In the rows, zero is written as 128.
One turn or mirror swaps these rows in pairs. Which row does each one swap with?
Lokan: [110 128 118 129 106 137 133 100 112 135 101 117 144 161 153 135 137]
moror: [117 142 132 133 127 137 110  74 133 140 141 105 132 144 127 118 124]
Rufol: [123 119 134 139 140 163 104  95 110 156 113 158 107 120 115 140 134]
Kun: [120 146 134 108 138 148 154 137 120 135 113  98 140 148 128 137 147]
vimub: [130 149 146 120 128 121 116 124 156 128 142 108 145 103 125 107 137]
ganup: [133 152 153 119 147 136 119 114 149 125 141 138 106 142 112 143 155]
per: [106 109 123 150 132 156 125  92 148 159 113 126 140  99 139 109 124]
zuv: [108 143 139 107 146 107 134 138 129 115 104 123 121 126 148 120 132]
zup: [114 137 130 157 114 151 124 131 131 164  98 143 139 100 139 164 160]
Zipam: [ 87 111 120 142 131 144 122 104 140 161 103 125 148 105 149 113 127]
bidur: [121 131 151 148 120 113 128 147 145 128  89 149 156 119 117 147 147]
fafa: [126 143 140 143 128 172 120 129 135 171 100 162 129 105 123 145 157]
lipe: [113 119 138 126 153 149 117  98 105 147 108 159 105 143 124 132 121]
zofod: [130 134 136 153 127 176 117 108 130 165 106 164 143 108 118 151 153]
Fom: [123 132 120 129 110 142 129 102  97 146  96 114 151 150 153 127 143]
Lofup: [114 150 143 115 126 109 122 132 158 128 125 109 146 102 139 115 139]
Biv: [107 141 121 161 115 154 128 137 130 162  99 142 141 117 157 161 145]
Govul: [109 109 132 172 139 148 119 102 145 161 116 142 136 103 119 110 124]
nomab: [ 71 129 122 139 121 136 104 110 137 152 107 154 145 112 143 149 142]
lapid: [116 115 137 141 145 164 113  91 108 154 110 159 118 118 112 137 129]
kelod: [132 159 145 122 120 121 119 103 147 127 147 101 130 124 121 111 129]
mul: [111 138 140 106 139 106 126 143 130 121 109 128 131 121 154 114 139]
tup: [120 122 145 162 109 123 137 119 167 127 111 147 140 146 123 155 133]
Fanis: [131 150 139 136 113 132 105  91 145 135 148 102 136 120 126 110 130]
non: [131 125 154 172 148 122 112 117 151 142 113 142 133 102 109 119 125]
Kas: [149 149 149 117 150 154 137 116 134 133 140 127 116 154 130 130 153]
ged: [133 131 145 145 130 170 112 105 124 165 112 165 132 105 111 154 145]
viz: [ 95 105 122 142 130 148 124 102 137 161 100 131 151 104 145 105 124]
Noke: [118 135 157 145 121 113 129 144 143 126  88 149 155 128 119 154 143]
Nabu: [122 143 152 147 129 121 137 143 159 136  89 142 163 125 119 149 160]
bar: [137 153 157 125 142 131 119 113 148 120 147 139 109 140 121 138 158]
magan: [140 154 154 124 145 134 122 110 150 125 145 143 110 142 127 144 158]
satav: [154 155 145 110 141 157 143 122 130 129 130 122 128 150 129 125 154]
Big: [123 118 141 137 147 165 113  93 107 155 116 165 123 119 113 141 131]
totu: [121 153 144 115 122 113 121 127 162 127 130 111 147 105 140 112 140]
lig: [118 158 158 126 137 123 104 116 148 129 137 160 112 135 119 154 151]
satu: [136 159 140 101 138 163 139 125 127 147 124 119 122 148 130 125 158]
kos: [118 145 123 173 152 123 137 139 119 133 111 139 154 113 147 121 158]
suni: [130 114 133 137 102 126 125 115  99 129 116 126 144 148 121 129 114]
guli: [120 110 144 166 149 143 121 105 154 150 110 131 137 105 111 108 119]
dif: [ 70 126 123 126 122 135 112 105 145 155 101 150 151 113 147 142 137]
risas: [109 125 124 133 107 135 130 104 108 137  99 120 145 166 152 136 134]
geni: [117 155 135 111 134 142 147 151 117 131 112 110 149 140 129 144 133]
mik: [106 173 115 130 130 141 142  91 123 129 105 119 161 120 130 146 128]

vimub pairs with per
geni pairs with Biv
Zipam pairs with Lofup
Kun pairs with zup

One turn or mirror swaps these rows in pairs. Which row does each one swap with?
kur: [132 152 176 115 113 132 145 136 151 140 108 103 129 149  92 108 165 125
 103 194 105 104 126 112 101 108 154  93 127]
Zepu: [119 113 135 118 108 108 129  82 150 131 140  81 119 132 114  96 187 136
  78 176 109 134  90 128 108  98 144 120 121]
kibom: [128 142 161 130 143 112 140 131 153 138 153  90 122 131 119 120 158 135
  82 176  88 136  92 163 118 127 130 116 125]
Didu: [147 147 129 124 139  90 152 123 152 145 122 121 103 143  93 122 152 110
 136 180 119 132 119 142 132 119 126  80 135]
kaz: [104 135 161  99  87 141 111 140 140 125 121  69 126 142  88 108 177  87
 121 184  99 125 120 121 121 106 131 108  89]
korep: [149 129 122 109 112  83 120 128 130 154 152  96 147 155 114 135 144 126
 108 179  89 108 124  98 122 148 142 112 108]
Gat: [ 94 133 156  93 102 136 110 136 135 124 118  66 125 141 100 114 170  81
 117 181  89 132 125 132 121 115 130 104  99]
revi: [ 99 105 121 133  87 120 128 116 168 136 127  78 133 128 115 118 141 130
  97 159  96 131 116 159 134 107 107  83 120]
zuk: [155 116 166 121 129 140 117 134 120 130 126 117 115 123  91  84 173 122
 118 161 101 130 118 123 108 110 110 115 121]
nuf: [116 140 102 110  88 120 121 131 154 127 139 119 146 132 122 101 168 112
 102 149  92 136 115 130 126  77  96 118 110]
div: [107 148 146 136 116 116 145 117 145 152 134  99 108 157  81  81 143 123
 131 184 126 132 127 118 145 125 142 118 112]
mun: [121 107 154 107  82  95 121 125 145 128 161 109 164 146 107 119 142 113
  75 161 110 144 111 140 121 101 115  94 131]
lasem: [128 129 140 111 127 109 104 123  93 159 131  77 130 114 112 127 157 131
 108 157 112 114 114  90 123 127 140 109 122]
tubif: [137 142 142 107 123 105 100 124 103 155 143  76 126 120 105 120 160 141
 115 162 118 116 113  87 115 126 136  99 115]
zab: [112 119 115 106 110  91 141 146 165 151 136  89 126 131 124  91 154  94
  97 203 110 103  87 133 116 111 137  93  92]
vezes: [106  91 153 165 115 145 149 123 144 151 118 100 127 133 106 137 155 123
 126 168 100 140  91 128 133 110 117 108 110]
Mupon: [113 125 142 117  82 111 101 132 133 133 127 111 120 153 118 127 167 147
 121 143 117 156  95 112  96 112 127 104 108]
vinam: [121 140 115  69 105 125 132 116 113 152 127 111 107 123 115 111 152 135
 123 170 117 137  97 129 108 147 113  93 106]
Tulir: [111 145 140  86 109  93 112 128 143 150 111 117 106 146 106 157 161 104
  84 184  95 152  88 125 124 116 144 105 122]
rudu: [123 116 158 130  98 125  92 131 125 147 137 105 143 135  81 127 174 116
  92 152  82 124 115 118 117  89 130 139 116]
tidu: [142 113 119  99 114 125 160 113 156 109 156  81 140 146 123 104 174 115
 111 180 102 163 112 115 121 109 128 101  99]
rusu: [129  83 116 123 132 123 160 136 141 135 124  72 119 146 117 106 170 113
 117 186  92 128 127 145 114 118 147  84 121]
nin: [119  98 124  95 101 120 110 158 149 144 134  83 135 116 133 124 181 114
 104 185 104 129 100 155 120 131 127 131 112]
zap: [152 126 161 118 110 130 151 106 129 154 132 115 118 127 104 107 165 137
 112 163 119 133 141 114 161 113 110 134 109]
Divu: [126 134 155 103 115 125 162 102 127 135 135 106 157 141  99 121 141 120
 102 176 125  91 124 136 127  83 144  93  93]
rezup: [132 101 132 108  80 120 147 117 149 152 117 111 104 142 123 132 174 109
  77 167 123 126  70 133 131  88 134 115 104]
ruvu: [116 109 150 149 121 110 145 133 144 124 154 103 148 127 133 103 175 123
 105 156  98 112 117 112 120 111 117  71 133]
git: [114 108 119 124  91 108 120  96 149 136 144  81 119 133 108  86 186 138
  91 177 119 133  92 119 111 100 148 128 113]
Pelu: [102 111 116 108  72  97 131 136 142 167 120 117  92 139  84 122 158 131
 106 169 100 146 118 108 138  92 128 134  92]
zud: [128 154 125 119 133 123 167 125 137 169 118 108 121 137  89 113 152 125
  83 161  87 133 137  87 135  91 131  97  99]
Pize: [120 129 109  88 106  90 165 135 147 136 131  94 150 122  92 120 174 122
  99 172  91  91 127 137 120  88 100 100 130]
Tinod: [138 113 153 129 122 112 146 129 120 160  94 111 131 138 102 116 140 146
 106 200  95 141 139 130 131 100 136  79  80]
Fezi: [128 115 126  98  93 114 149 109 156 164 146  99 155 132 135 106 150 138
 112 171  93 122  90 134 109 148 115 115 106]
sulek: [136 116 161 131 130 103 157 131 146 160 103  99 147 144  62 111 181 108
 113 165 104 154 121 128 127 123 124 135  97]
Muli: [134 137 139 118 121  99 171 117 131 144 102 118 125 136 102  96 186 101
 105 172 118 105  86 133 116 102 122  67 126]
mor: [123 136 142  94 108 155 142 122 140 128 133  87 125 144 109 130 139 129
  93 186 116 159  92  98 105 131 113 107 106]
fomif: [118 116 115  99 114  97 119 130 123 138 160 104 116 142  96 132 146 138
  97 177 133 170 106 138 136 138 129  94 107]
tem: [114 112 154 117 136 116 159 141 128 170 123  77 118 123  72 134 159 116
 115 155 117 128 130 123 134 150 133  92 117]
Miv: [119 111 136 112 118  91 133 123 103 166 161  81 144 149 125 147 149 125
 106 149  81 144 106 116 123 123 132  88 110]
Lor: [106 145 163 134 101 120 142 135 146 136 114 109 117 122 117 144 166 138
  87 185  93 167 124 126 147 113 136 120  84]
ped: [121 140 108 106 120  85 165 142 148 131 137  89 134 141  91  85 159 125
 100 181 118  90 124 129 113 100 125  96 128]
Tifi: [127 109 139 102 119  93 100 111 137 149 154 122 130 166 107 138 166 125
 118 173  97 156 125 124 123  80 131 109  87]
Zoge: [139 127 144 111 119 105 181 122 133 146 102 119 129 139  92  91 191 103
 107 167 109 115  94 125 116 107 118  69 119]
rapo: [128 122 143  95 103 105 163 126 136 150 126 109 147 126  99 128 177 110
 107 169  86  98 132 134 150  86  86 111 130]
bek: [131 125 111  88 118  86 167 150 121 146 133 103 131 142 118 140 161 125
 109 163  74 156 105 114 140 101 127 104  83]
pom: [147 117 100 123  80  98 137 143 136 147 140 122 135 149 130 106 158 146
  95 178 106 147 111 134 115 118  99  98 126]
lipin: [125 142 107 107 115  89 167 141 155 131 131  92 132 146  78  85 160 115
 109 186 119  98 129 128 121 106 130  94 124]
rof: [135 110 147  93 122 130 135 146 129 146 111 110 130 140  69 105 192  79
  96 186 122 133 106 107 118 107 126 121 129]
tebu: [120 142 130 103  84  92 129 122 142 163 117 140 106 143 116 139 168 107
 106 185 106 163  77 119 136 112 123 112 120]
Bube: [118 115 145 116  93 114 136 129 127 155 135  96 112 131 108 145 145 131
  88 157 129 144 125 153 156 128 128 145 134]
ditud: [130  86 148 114 110 142 144 129 130 146 121 108 123 125  82  96 172 107
  95 208 119  99 126 144 140 107 136  92 113]
lovus: [122 113 149 115  81 111 135 117 134 126 100  83 140 149  76 124 180 104
 103 160  99 112 135 141 126 118 119 117  71]
bivof: [121 117 151 113 119 123 143 141 154 141 156  73 130 120  98 110 160  88
 151 174  89 128 108 134 105  96 140 101 121]
gaku: [118 134 160 112 123 115 130 129 125 180 127  65 110 126 119 142 163 145
 103 166 132 132 102 124 127 102 111 132  94]
pap: [115 121 116  98 102  90 156 164 127 169 123 119 117 149  95 136 152 123
 112 159  82 142 119 110 151  94 123 124  82]
dov: [106 140 150 143 123 122 142 116 138 146 126 113 115 158  96  96 136 117
 145 181 123 141 117 118 152 122 142 119 110]
Leruf: [135 121 101  96 125  96 166 151 122 140 140  99 137 140 133 120 173 123
 114 166  75 149  97 114 132  98 128 102  89]
gudak: [103 131 102 112 125  96 138 119 139 160 116 100 125 129 136 144 184 151
  92 179 108 109 132 108 134 109 141  99  99]
tabi: [118 135 153  99 100 116 169 117 137 156 126 112 135 124  87 135 177 113
 104 165  90 113 137 128 159  94  88 120 130]
piroz: [106 126 137 129 106  73 126 118 140 171 116 110 105 105  62 130 155 113
 107 161 128 132 113 124 138 111 117 115 105]
sosis: [113 108 139 122 123 119 122 132 115 141  99 120 137 138 107 128 154  95
 119 164 126  91  86 123 127 105 133  78 126]
ver: [121 127 163 119 106 123 139 129 121 142 102  81 156 134 102 130 176  99
 109 192  87 114 135 162 139  93 124 120 106]
sota: [115 117 141 118 119 109 138 127 115 142  90 119 126 134 107 112 167  99
 124 156 115  88  93 133 120 104 126  67 125]
tuge: [142 126 147 131  86 120 186 140 139 150 106 114 121 142  68 108 162 115
  79 175 101 145 136 132 129 110 127  96 112]
Mot: [ 91 131 138 113 101 101 144 146 153 127 142 121 131 137  93 117 179  83
 112 142  98 117 139 136 148 103 151 109 114]
sidam: [115 109 109 102  68  92 128 131 141 169 124 116  95 141  89 116 162 139
  98 164 108 138 111 109 137 100 129 134  92]
vis: [105 154 132 116 129 135 138 129 125 139 129  76 144 160 109 123 137 138
 114 179  89 115 119 124 104 126 128  80  87]
sumit: [112 139 149  85 122  97 107 120 141 142 113 113  99 140 100 149 162 107
  83 181  91 144  96 145 116 118 147  91 111]
zanub: [130 145 129  93  82  95 133 125 144 161 121 142 121 138 119 135 165 118
 106 183 107 163  80 119 139 118 116 119 121]
pab: [140 119 141 151 138 102 136 153 144 162 120  93 123 133 100 116 138 129
  77 170  95 141 123 126 152 106 158 111 115]

Tulir pairs with sota
Leruf pairs with tabi
mor pairs with zuk
Pelu pairs with ped
Mot pairs with gudak
Didu pairs with rezup
lasem pairs with Gat
pap pairs with Pize
rudu pairs with vis
kur pairs with Mupon
tebu pairs with Muli

One turn or mirror swaps these rows in pairs. Which row does each one swap with?
sot: [159 113 125 102 126 158 143 126 118 143 166 127 124 132 131 116 130 117
 143 158 137 128]
Vifo: [164 134 131 102 115 112 117 115 117 159 123 139 122 127 121 121 119 137
 148 139 145 120]
salab: [108 117 128 129 114 143 154 112  93  98 152 138 126 130 116 113 129 118
 112 110 135 109]
Mivid: [103 113 133 110 132 134 127 124 118 141 164 138 110 128  94  94 128 109
 103 123 134 131]
kage: [124 136 117 142 109 141 109 104 137 144 105 109 149 141 135 161 137 127
 138 149 121 136]
feko: [ 94 129 131 146 124 174 130 119  97 134 131 120 113 154 120 128 100 104
 121 134 142 125]
Barad: [130 107 146  97 130 134 161 156 125 112 130 142  94 125 128 135 147 131
 112 132 143 130]
kidag: [149 108 128 103 125 149 130 127 116 126 152  95 120 135 115 149 150 137
 163 136 149 130]
Lirom: [133 123 130 146 103 116 100 116 146 131 129 112 153 133 121 145 152 129
 139 158 120 137]
Negez: [124 160 129 156 134 143 113 103 126 144 137  97 125 155 109 140 117 130
 134 136 109 123]
koza: [115 128 119 144 111 159  98 127 135 130 110  97 140 153 133 152 109 123
 138 145 113 124]
naru: [115 112 126 178 124 127 127 130 127 141 111 144 137 131 131 157 131 125
 100 114 137 125]
Giz: [179 152 123 119 127 142 130 132 132 149 122 136 122 132 107 117 122 117
 140 127 119 126]
Migo: [101  90 138 125 140 131 159 148 111 141 131  99 107 110 125 119 137 106
 129 112 140 121]
Mar: [ 93 123 131 105 141 140 152 137 118 144 135 115  93 136 128 149 132 148
 116 112 117 100]
Tifa: [120 138 125 137 147 173 133 126 106 123 122 122 116 147 112 135 122  90
 115 159 112 110]
fem: [161 131 133 150 130 131 132 123 121 163 127  80 127 122 120 124 134 108
 110 133 132 124]
lus: [129 111 127 100 158 154 141 155 139 127 142 128  99 136 146 132 153 147
 127 142 125 134]
lavi: [135 118 110 132 157 136 119 147 132 112 149  99 112 130 142  95 127 137
 106 127 123 147]
vofe: [148 103 134 129 118  96 134 109 107 118 151 126 134 126 133 111 123 112
 149 135 143 120]
munal: [160 113 129 117  91 159 109 147 114 135 124 134 100 142 142 141 122 126
 130 128 115 118]
rokup: [ 87 131 104 124 123 136 138 106 102 153 129 139 131 116 131 140 115 137
 135 114 121 103]
geri: [116 151 133 106 148 131 136 141 122 146 147 169 120 114 143 136 136 113
 111 133 134 129]
lonu: [122  88 113 136 110 131 137 151 141 124 128 129 129 128 123 106 155 164
 114 131 136 127]
Pozu: [121 138 127 146 123 151 107 132 124 124 128  98 109 134 149 183 127 136
 120 144 140 130]
laf: [157 103 146 160 120 125 101 140 151 129 147 121 110 143 113 133 144 108
 124 129 124 118]
Gudod: [ 66 122 127 121 125 121 136 117 122 133 121 135 148 126 135 146 124 129
 108 143 134 121]
Mide: [ 66 123 128 109 124 137 121 135 129 123 133 115 116 133 121  97 131 139
 133 147 120 127]
nam: [174 108 121 141 125 135 132 125 127 111 129 116 128 128 126 119 135 131
  82 123 143 123]
Finos: [129 119 134 125 154 142 144 135 117 107 143 133 118 121 118 103 111  95
 147 111 152 114]
mugip: [123 114 126 103 134 139 138 134 149 118 130 129 118 131 146 155 162 145
 108 126 105 104]
Fuzif: [144 123 130 153 115 120 115 106 131 119 141 114 149 139 136 117 144 103
 108 145 140 151]
sepi: [139 101 127 140 121 143 142 117 120 140 143 128 116 131 119 179 130 144
  95 155 115 126]
letan: [117 102 122 140 122 115 119 142 113 127  89 146 123 114 108 150 124 113
 103 122 135 123]
lavit: [102 136 130 132 147 135 121 137 120 149 129 136  96 120 105 138  82 127
 147 127 126 114]
bipuz: [ 92 104 125 138 126 133 126 136 126 109 130 121 116 139 139  80 125 111
 135 113 125 128]
Penad: [121 116 107 141  99 131 134 140 120 118 134 141 108 106  96 119 125 158
 134 109 146 115]
girok: [139 155 123 154 132 157 140 128 133 109 169 124 114 124 108 138 141 133
 131 154 147 122]
kopim: [152 142 130 121 123 130 117 118 122 160 131 105 127 131 110 180 123 126
 140 121 132 130]
bize: [131 150 136 133 129 140 123 129 132 132 150 120 133 135 110 103 125 115
 159 162 162 132]
memaf: [150 147 127 167 132 136 103 139 133 100 131 116 128 130 121 138 124 118
 115 107 136 134]
Veb: [ 74 135 127 134 133 131 122 129 117 148 129 140 119 129 127  92 118 124
 131 155 128 112]
gedol: [ 59 127 127 114 125 139 133 124 123 130 107 122 115 136 140 131 128 137
 131 138 131 123]
lobu: [ 78  94 134 130 121 116 139 126 115 121 131 124 116 130 114 158 135 147
 119 112 130 137]
zisa: [145 114 129 120 135 109 119 164 146 143 128 137 105 111 144 111 127 147
 120 126 147 121]
Dufis: [131  94 122 153 102 142 100 134 132 133 126 119 137 136 130 151 146 127
 126 163 128 152]
ruz: [126 144 123 114 150 108 132 134 134 149 130 116 115 119 123 111 147 166
 122 119 138 101]
lami: [133 155 132  83 118 133 104 114 122 138 123 119 121 126 113 139 107 115
 146 126 138 126]

Dufis pairs with Veb
lonu pairs with bize
lami pairs with mugip
Mivid pairs with laf
Pozu pairs with rokup
bipuz pairs with Fuzif

